Named moves, each a turn or a mirror, and the order they were made in; the first pair answered
G:
[-30  15 -17 -37  -4 -15   6   3 -24  -5] => [ 14  33 -16 -36   1  -3  -7  -5  23  -2]
[ 14 -12   7  16  -2   2   5 -20  -1   5] => [  4 -17   6  17  -2   0   7 -18 -13   5]
[ 10  23 -10   2   6   2  -9  21  -4  12] => [ -3  18 -10   3   5   0  -5  24 -16  10]
[ 13   9  -7 -14   7  15  -7  -1  -3 -12] => [ -1   3  -6 -14   7  12  -1   2 -18 -14]
W:
[-22   1 -12 -29 -26   3  15   0 -26  -5] => [ 23  26  -6 -24  -6  16   1   4  31  -2]
[ 11  15   5  -5  -1 -14  24   6  26   5] => [  4  -8   2  10 -15 -18  31 -18   1   2]
[19  7  6 -4  9  5  7 -1  9 -3] => [  2  -8   3   0  -1  -1  15 -10 -18  -5]
Y:
[ -5 -14  11  22  13  -6   8  -1 -20  -7] => [-16  -6  11   8  15  -8   6  16 -20  -5]
[  5 -21   5  18   6   5   9 -10 -16   4] => [-14 -16   4   6   9   2  11   8 -24   5]
[-11 -23 -10   5   3  -8  20 -16  -7  14] => [-22 -14 -12  -9   5 -11  18   1  -9  18]
Pairs:
Each pair is two moves apart.
[-30   4   0 -32 -23  -6  -2  20 -16   0] => [ 34 -10   8  18 -17   7  -5 -31  17  -7]	W then Y
[-12  10  -8 -24 -17   5  -2  10   7   5] => [  5  -7  -8  -3 -28   7   1 -21   4   0]	Y then W
[  1 -24  -3  13   2  -9   7 -26 -13  -1] => [ 25  -2   0  10  17  -3  -1 -14  24   1]	W then W
[ 10   2 -12  36  12   7  -5 -27   7  12] => [-31  23 -16  -9  10  -2  -6  17  -2  18]	W then Y
[14 18 10 18 20  0  4 24 16 -4] => [-18  -6   5  23   6  -8  14  15 -28  -8]	W then Y
[-11 -22  -5   5 -13 -13  -3 -14 -29 -14] => [-19  -9 -11 -15 -19 -14  -7  -2 -25 -11]	G then W
[-21  -2  -4 -11  -4  -1  -1  13 -14   9] => [  5 -14  -6   6 -15   2  -2 -19  -7   4]	G then W
[ 19  38 -27 -18 -12   2 -10  -1   1  -5] => [ -7  11 -26  -2 -18  -7   2 -11 -42  -7]	Y then G
[-22  22  12  -8  -2   9  -4  26  20  10] => [-41  -6   9   3 -18   2   5   6 -17   6]	W then W
[ 12  21 -11   2   4   9  -4   5  26   5] => [-22  18 -15 -13  -2   1   3  18  -1   6]	W then W
[ 20  -5  -5  11 -18   6  -6 -24  27  -1] => [ 12   6 -10  -9 -24   4 -10 -13  31   2]	W then G
[-30  -8  -1  11   5  -6  -5  -1 -22   4] => [ 11  -8  -1  26   3   2 -11 -24   7   4]	G then Y
[-19  -5  -3  -7  -7  25  -9   7  -7  12] => [ -3 -13  -4   3 -12  28 -10 -12  -3  11]	G then W
[ 17 -15  -8   3 -21   8 -10 -31  -2   1] => [  8  13 -11 -28 -15   7 -17   2  15   7]	W then G
[ 17 -11  14  16   4  14   7  -6   5  -6] => [ 9  5 13 -4 12 13  2 18 15 -1]	W then W
[  7  14 -10 -29 -25 -21 -26  -2  -6  -6] => [ -5  -3  -7 -16 -27 -23 -17  -8 -27  -8]	W then G
[-22 -17   4 -11   3   8  -2  -3  -4  -8] => [ -5 -21   7   2   5  11  -3 -17   4 -11]	W then W
[-12  21   4  -7  38   5  11  35  10   0] => [29  4  5 26 32 13 10 -8 24 -4]	Y then Y
[-15  -9  -6  -7 -16  -1  -2 -10 -17  -1] => [  3  12  -6 -18 -10   4 -12  -4  16   3]	Y then G
[ 25 -10  18  24  27   7   3   1   4 -12] => [ -8  -4  17   6  32   0   4  33 -10  -9]	G then W
[ -6 -11 -14  -6 -20   1  -4 -14 -21  -3] => [ 16  11 -15 -18 -14   6 -13  -7  11  -1]	Y then G
[-41  10  25 -21 -11  17  -4  22 -12   1] => [ 22  11  27   5 -11  29 -13 -18  34  -2]	G then Y
[ 26  -1  -3   6 -22   3 -10 -27  20  -6] => [ 10  24  -4 -20 -12   3 -14   9  31  -1]	W then W
[-20  25   3 -28  -5  -8  -2  27  14  16] => [  7 -22   9  28 -16  -4  10 -34  -8   5]	W then Y
